In the rows, zero is written as 128.
One turn moves each row of this set onto another row. After a few examples, where does it send each row asked below?
zur: [160 127 153 113 152  91 150  96 144 127 126 116 105  95 123]
bago: [144 122 131 133 163 146 122  81 131 153 131 155 107 120 116]
zun: [123 147 122  95 130 109 138 160 152 158 161 136 121 166 105]
fonaf: [135 128 117  80 157 107 130 120 139  98 117  90  81 101 128]
Peg: [133 125 116 112 130 136  98 140 127 101 109  73  95 101 145]
Kanod: [133 110 107 105 168 114 124  97 143 102 121  83  98 107 118]
siv: [112 171 124 108 138 116 127 141 126 153 130 155 118 172 123]
mular: [115 136 119  94 155 175 112 116 127 119 113 132  90 136 115]
Tokud: [114 121 124 143 130 178 103 119 138 127 107 134 116 132 142]
gipe: [149 108  88 138 162 120 107 101 130 121 122  87 125 106 128]
kot: [126 140 132  72 147 114 143 132 140  91 110  97  89 115 127]
Zapop: [170 122  88 137 158 101 116 107 125 134 130 108 125  95 144]
Dodob: [109 119 144 106 156 143 139  90 159 119 118 148  94 131 125]
dizol: [129 134 152 127 110 109 130 155 160 167 160 131 129 154 114]
Patid: [133 139 111  75  97 140 148 168 147 131 147 114 103 123 117]
kuza: [175 132  91 133 163  97 138 108 122 140 129 129 138 108 133]
Mema: [141 126 140  90  99 114 162 144 166 142 155 125 102 110 113]
kolu: [139 140 117 108 127 155 104 157 115 110 100  86 108 111 137]
Rorob: [135 143 149 113 113 125 117 162 140 167 159 120 116 151 101]
vev: [138 120  75 137 138 120 110 137 137 110 109  96 131 113 166]
ravo: [151 117 129 118 155  85 136  93 151 120 130 106 104  92 138]
noba: [107 164 141 119 128 109 132 140 144 150 125 156 122 169 133]
tovi: [142 127  91 148 125 128 118 143 134 119 105 111 152 118 162]
Duki: [145 132 108 114  82 149 131 174 144 145 146 114 125 116 129]
mek: [152 127  87 120  99 122 151 157 156 154 153 136 142 120 133]
fubu: [142 104 111 133 164 104 123  89 147 113 122  90 116 101 127]
fupe: [115 161 161 130 120 116 122 138 137 160 123 146 118 161 132]
Rek: [127 123  87 135 161 152 122 104 138 132 118 161 132 141 135]
Bab: [129 113 113 119 151 135 106 113 138 100 114  68 100 103 125]
lef: [169 131 110 108 110 113 154 137 146 164 167 136 119 108 111]
ser: [125 172 137 110 139 122 115 142 113 163 133 149 112 162 113]
kidi: [138 146 120 108 127 121 120 165 133 173 162 130 127 159 103]
gege: [114 141 129 112 113 113 134 169 162 154 152 132 134 167 119]
Pup: [127 109  87 131 152 129 105 119 140 100 110  78 123 113 139]
Fazi: [127 166 155 127 125 122 114 138 119 168 131 143 113 154 120]

zun goes to gege
Kanod goes to Pup
Where do these go?
siv goes to noba
kuza goes to kot
Tokud goes to bago
Duki goes to lef
Peg goes to Zapop

One turn moves each row of this set onto another row. After a few examples, where does it send each row asked below?
luni: [113 134 141 142 142  92  86 120 180 149 129 131 141 107  95 190  78 133
 104 142 190 186 141 107 105 157 169 158]
Lud: [122 161 149 140 157  99  96 114 153 134 127 138 133 115 112 194  97 143
  91 135 200 185 132 125 103 136 155 125]
Rakiv: [121 123 134 150 156 107  84 105 162 106 125 142 137 112  97 189  72 144
  75 137 185 192 147 128 118 154 179 160]
nonob: [113 120 122  92 117 110 156 133 156 108  85 155  84 142  84 155 149 120
  98 157 140 164 104 149 199 129 128 141]
kudeb: [125 139 143 126 156  94  80 109 185 148 116 129 124 109  95 203  78 142
  90 132 185 183 149 126 102 145 171 149]
Pemi: [116 117 126  80 121 104 152 137 181 146  76 144  73 135  73 165 141 116
 108 153 138 163 108 136 202 138 132 147]
Zilo: [111 106 105 131 102 122 143 126 163 135  73 146  78 122  61 158 123 123
 101 160 126 181 107 148 212 138 134 151]
Vuzu: [108 120 102 103 119 113 147 139 162 130  80 143  54 133  84 165 148 137
  96 149 135 171  99 125 202 148 131 142]
sozuk: [127 123 129 122 101 120 152 130 149 116  83 148  87 131  81 153 140 121
 102 164 128 176 104 152 208 116 127 139]
dogi: [122 107 116 112 108 115 146 128 165  89  75 135  75 122  92 149 141 129
 112 163 129 161 116 149 201 130 135 141]
Vali: [126 117 116 111 109 113 141 136 171 110  73 123  54 117  99 157 145 138
 114 157 126 164 112 128 202 135 134 138]
tas: [112  96 106 108 107 111 141 126 182 108  67 131  73 116  74 155 126 124
 116 161 128 161 122 150 202 140 140 151]
Kazud: [100  97 103 103 121 115 151 131 170 119  78 153  79 133  64 157 128 119
  96 156 136 173 107 139 211 153 139 159]
laduv: [119 142 140 160 145 101  86 128 159 129 137 129 128 107 117 185  90 149
  91 140 187 195 131  87 113 159 170 153]
giv: [135 147 175 139 170 101 104 118 162 132 131 140 148 114 106 184  81 128
  90 137 198 193 136 110 126 142 169 144]
negi: [129 104 133  94 113 107 146 132 190 120  68 127  75 118  80 155 130 117
 123 159 129 160 122 140 205 133 140 149]
Begig: [113 150 137 148 135  95  86 122 156 125 136 133 139 113 116 187  98 145
  97 144 192 181 134 114  95 143 159 142]
gula: [133 105 130 109 118 114 145 138 180 111  74 125  64 115  91 151 132 126
 114 158 125 171 115 120 218 142 145 152]
mesip: [133 153 150 134 152  99  86 111 157 114 129 135 129 117 119 195  98 149
  83 135 187 181 143 130 100 130 164 137]
vetir: [127 142 133 151 158 105  79 117 163 131 124 126 106 106 112 199  84 159
  76 129 181 197 140 100 116 157 176 150]
Kupat: [112 143 136 140 159  96  91 111 175 159 117 135 129 108  89 200  76 137
  94 132 199 188 139 121 107 153 162 139]
Vuva: [144 138 173 134 166 102  93 116 169 119 130 134 137 113 112 187  80 136
  81 136 183 193 145 108 126 142 179 158]
gozef: [124 111 135 100 130 116 159 141 163 115  86 149  77 135  84 151 139 119
  94 154 134 177 102 118 224 145 141 156]
Nikaz: [127 123 134 105 103 111 149 131 173 151  73 141  83 128  68 162 133 112
 114 161 127 171 109 149 205 119 129 142]
Furu: [117 143 134 161 165 108  91 119 157 141 126 132 117 105 104 194  80 150
  81 130 195 203 130  95 125 164 170 143]
sud: [109 129 138 152 140  98  90 115 162 116 137 141 155 113 100 181  81 134
  95 148 192 186 140 119 107 152 169 158]
zito: [131 143 166 141 149  95  93 129 171 137 138 129 145 111 113 182  87 133
 100 142 189 190 137  93 116 148 171 156]
golo: [123 128 114 124 102 118 142 136 161 147  75 135  59 123  79 165 141 133
 104 155 125 180 101 133 206 130 127 138]
Poviv: [131 113 135 127 112 124 151 136 162 131  81 142  81 124  74 152 126 118
 101 160 123 188 105 127 228 134 140 154]
Finik: [114 131 139 160 163 109  98 109 152 113 129 148 146 113  96 182  73 136
  80 138 199 198 137 123 123 155 169 149]

negi goes to Vali
Kazud goes to gozef
Where do these go?
Lud goes to Kupat
laduv goes to sud
Poviv goes to sozuk
Vuva goes to mesip

One turn moves each row of this set onto another row. After a few examples, where does it send each row asked below?
vetud: [104 127 140  97 117 137 163 137 108 149 152 110 169 136  97 160 163 156
 132 133  93 100 156  92 143 107 114 126 154 149]
kof: [133 137 171 121 154 146 140 126 121 147 156 113  83 146 164 101 150  98
 139 139 128 121 118  69 141 109 143 161 135 123]
tute: [160 135 113 109 124 148 145 105 113  95 156 154 115 137 158 139 122 113
 139 126 145 125 161 155 131 120 116  99 151 110]
zir: [145 139 156 134 144 146 105  88 110 141 126 111 141 119 145  90 136 143
 128 119 111 147 166  69 101 138 130 133 165 118]
lam: [152 131 114  98 158 141 104 143 124 117 170 147  95 128 116  95 141 141
 139 162 126 113 100 135 113 119 117 115 126 173]
neb: [127 104 151 102 127 134 142 116 135 138 128 101 167 152 130 168 115 104
 115 148  93 105 162 116 133 132  93 108 132 115]
mima: [151 126 112 101 160 138  93 146 140 115 167 150  89 131 120 101 132 131
 132 159 125 137 113 137 123 124 123 115 120 164]
fizag: [133  86 141 128 154 144 113 132 138 128 155 130 152 168  94 105 164 152
 109 166 128 103 140 113 134 151 137 147 149 138]
sib: [153 128 141 111 139 135 106  91 109 159 131 129 142 108 137 129 187 119
 145 160 134 128 152  65 115 145 120 160 121 132]
buve: [152 102 164 183 109 148 137 163 121 123 162 121 109  96 129 137 163 151
 121 147 122 127 109  78 129 137 152 151 149 135]
met: [143 117 188 176 118 153 103 141 135 124 136 130  82 119 139 135 134 145
 137 165 121 140 124 116 153 141 125 143 128 148]
pes: [134 114 143 172 103 157 171 136 124 109 179 118 123 123 123 141 158 128
 120 122 126 141 161  72 145 139 158 154 122 113]
lizem: [166 119 117 101 130 146 136 103 110 104 153 134 116 141 158 133 129 102
 136 124 147 130 152 157 134 122 105 105 165 106]
lof: [127 133 125 138  99 119 174 118 120 127 140 121 158  98 132 134 169 159
 140 110 136 122 155 121 116 123 100 111 147  79]
Sifin: [150 115 123 102 133 146 134 107 124  97 162 140 108 139 163 139 126 117
 126 119 146 136 158 153 135 126 106 101 150  97]
pibi: [136 138 148 139 132 134 134 122  75 128 149 135 133 150 137 134 117 140
 123 126 109 155 106  71  98 126 170  95 146 137]
ros: [155 131 114  89 157 144 101 145 126 109 168 141  98 141 123  94 129 135
 136 162 127 129 117 130 113 115 131 121 125 174]
lutu: [125 130 164 162 113 162 139 118 140 114 154 129  95 144 135 141 128 121
 138 137 125 153 177 111 163 142 131 147 102 126]
tela: [131 131 138 104 118 146 112 105 138 153 148  93  93 106 132 100 126 131
 120 106  96 156 144 105 134 111 155 137 181 117]
tagil: [125  56 142 100 133 146 134 127 119 128 137 146 123 138 137 131 165 141
 144 130 139 123 137 133 163 149 126 142 161 159]
nalez: [122  67 127 128 105 173 166 120 132 155 141  98 119 113 134 128 130 150
 162 112 124 141 144 140 128 141  94 142 146 140]
ruzi: [121 151 128 126 119 138 172 112 154 141 143 131 130 157  90 171 126 130
 126 150 105 115 123 121 157 105 105 153 141 168]
negid: [131 144 119 143 127 110 131 159 134 144 146 133 138  90  88  97 177 178
 146 150 113 121 111 103 104 122 118 125 115 144]
kub: [137 144 167 141 136 157 145 109 109 162 149 116  94 125 136 124 143  98
 141 126 158 148 123  74 161 117 125 146 170 105]
Debe: [156 127 153 138 131 136 165 120 149 141 113 130 147 142 132 173 127 127
 127 158 113  97 105 105 119 121  75 144 129 161]
Baru: [131 136 102 135 123 135 177 122 134 122 155 143 133 165 106 147 107 142
 121 110  94 125 114  99 142 126 143 139 174 170]
Tores: [125 133 119 128  99 118 170 103 133 123 135 129 163 100 126 130 149 148
 141 105 133 116 155 131 121 130 101 100 148  77]
toput: [117 146 118 121 125 115 131 153 147 139 143 121 154  87  90  99 163 181
 151 151 107 117 115  97 104 122 125 128 117 145]
gug: [123 149 160 116 114 140 144 117 123 166 134 108 109 130 122 181 168 106
 139 149 101 135 107 110 149 102 117 111  96 117]
tev: [157 124 115  96 130 148 129 102 123 111 158 143 104 140 151 128 120 111
 135 128 150 123 142 162 139 126 103  97 154 108]
falav: [107 165 141 118 113 150 148 126 117 148 163 109 110 140  94 147 131 142
 122 119  98 159 114  92 143  95 164 100 136 127]
nemed: [132 151 122 134 129 117 134 163 150 131 142 134 144  77  90 106 162 164
 143 149 106 109 109 104 106 116 121 113 117 145]
Zugo: [ 97 137 156 136 135 119 131 119 137 153 149 119 103 123 157 111 131 123
 147 162 112 131 111  58 119 139 159 167 125 118]
peri: [147 148 123  98 158 149 103 142 137 101 166 156  98 126 120 111 124 136
 136 164 126 123 118 137 119 112 125 109 126 171]
vezal: [164 111 128 147 132 133 167 127 128 123 126 141 151 150 150 151 104 135
 121 118 103 108  99  86 108 145 113 128 162 163]
zoto: [117 138 117 129 127 111 145 145 134 132 148 131 156  87  93  95 172 176
 146 142 113 105 114  97  95 121 116 121 119 142]
Nabu: [141 121 123  82 110 137 111 106 136 175 153 112  91  96 123 136 179 107
 138 148 116 136 129 105 146 116 149 169 137 131]
Seku: [130  96 126 158 125 167 146 126 151 159 159  78 148 140  92 102 131 163
 125 149 113 122 151 118  98 142 107 144 136 118]
nuze: [164  94 125 115 121 138 110 135 107 162 130 117 130 153 129 141  78 111
 134 149  98 129 121 125 114 152 114 107 145 156]
bedaz: [143 141 114 143  95 116 177 124 124 124 132 133 160  88 128 137 160 139
 145 114 125 110 148 125 116 126 110 103 142  83]
bafu: [131 133 121 134  99 120 165 112 132 131 131 114 168  92 126 139 163 148
 149 113 127 117 147 123 127 132  98 109 154  79]
Daf: [143 118 113 111 112 144 133 155  80 169 152 125 135 140  97 135 127 160
 150 135  99 122 114  99 127 125 135 125 167 189]
mifu: [152 126 168 136 131 126 132 114  81 146 121 134 130 140 163 166 151 106
 139 155 114 133  98  89 105 133 123 105 110 128]
nok: [102 143 150 158 121 131 136  99 127 164 140 120 115 101 127 130 125 124
 151 146 143 157 116  63 137 146 142 149 158  98]

pibi goes to mifu
lutu goes to pes
Where do these go?
Seku goes to fizag
bedaz goes to nemed
negid goes to mima
sib goes to Nabu
Tores goes to zoto
nuze goes to neb
kub goes to nok
toput goes to ros
ruzi goes to Baru

One turn moves each row of this set onto another row. After a few examples, where does it send each row asked below?
Futel: [131 104 158 146 152 115 113 116 133 113 100 137 111 108 142 135 115 144
  95 152 145 101]
sebig: [172 137 129 118 136 147 141  91 113  88  97 117 120 100 145 116 102 125
 107  62 129  89]
zaz: [102 124 150 147 129 137 132 120 121 130 135 136 147  89 149  90 119 131
 190 134 116 103]
fug: [ 93 107 136 124 142 138 129 116 128  99 121 142 117 131 129  76 111 128
 142 164 129 130]
sonel: [109 133 115 128 131 139 110  99 140 112 120 124 135 123  99 113  97 128
  64  87 124 137]
ziz: [125 122 141 132 113 119 110 118 152 105 165 150  90 104  80 138 111 135
 151 126 109 100]
pevo: [158 124 148 160 133 165 137 114 155  97 125 128 148  64 113  87 124 113
 148  69 122 113]
zevur: [109 132 108 126 121 150 131  98 121  87 154 128 110  91  73 127  98 139
 156 136 116 120]
luk: [194 137 124 146 140 173 152 103 136 104 126 136 157 142 130  99 108 106
 157  86 115 120]
piro: [143 133 123 127 166 125 128 117  92 101  96 169 119 108 115 136 112 130
 104 161 142 125]
pegez: [136 152 172 108 125 123 146  99 112 117 101 118 175 117 114 108 121 114
 102 119 130  83]
Bifo: [110 140 142 163 130 155 152 119 132 145 146 149 138 111 132  99 137 124
 170 138  86 106]
Losim: [123 130  76 117 132 141 134 104 166 130 172 155 117 123 141 122 111 135
 136 111 115 129]
sotu: [117 113 151 100 132 103 134 103 107 130 128 154 130 130 122 110 132 170
 143 151 118 127]
nebog: [152 143 190 151 127 152 152 101 111 103 130 154 165 110 148 162 109 129
 106 116 129 119]
Sodu: [134 143 124 142 149 135 112 121 109  94 122 156 120 120  88 148  89 124
  90  88 126 154]
suk: [126 126 118 130 143 142 135  91 131 133 108 152 127 120 128 118 132 139
  66 158 122 116]
meleg: [122 119 114 124 146 103 127 128 167 122 154 111  98 124 123 128 110 138
 160 107 130  92]
Lon: [174 135 144 122 126 136 132 112 129 111 122 149 165  61 104  96 128 127
 155  63 123 114]
fovop: [141 151 158 136 134 156 131 125 133  89 115 170 154 122 131 101  97  70
 103 127 128 108]
bevik: [177 141 148 154 128 159 154 107 144 119 137 151 152  77  98 111 145 124
 137  66  99 119]
zalev: [186 122 135 125 126 150 136  94 148 118 120 116 168 134 144  86 110 123
 152  77 126 102]
fot: [130 136  86 118 155 128 150 114 117 103 157 130 117 109 120 152 101 153
 173 111 135 133]
pafem: [113 117 117 110  90 138 110  83 149 115 169 155 120  89 108 122 106 153
 135 125 115 120]
molu: [190 141 132 121 132 148 141  94 116  96 114 155 119 104 153 134 110 127
 102  57 117 102]
bavuv: [207 129 152 137 136 141 140 107 130 114 128 136 157 136 135 122 112 130
 167  74 123 111]
Tado: [118 114 156 154 142 142 149 115 127 114 147 166 105 143 126 129 128 148
 135 158 105 144]
panuf: [179 143 128 135 139 156 144 104 131  93 105 136 103 117 140 114 109 104
  95  65 111  88]
kisa: [125 142 143 134 127 130 141 123 105 146 144 175 149 100 134 109 131 136
 186 131  96 117]
beto: [128 120 155 133 134 106  96 115 129 110 120 125 126 113 110 149  93 149
  87  77 139 131]

fovop goes to pegez
zevur goes to pafem
Where do these go?
luk goes to zalev
Bifo goes to zaz
panuf goes to sebig
sonel goes to beto
Lon goes to bevik
Losim goes to meleg
suk goes to Futel
Tado goes to fug

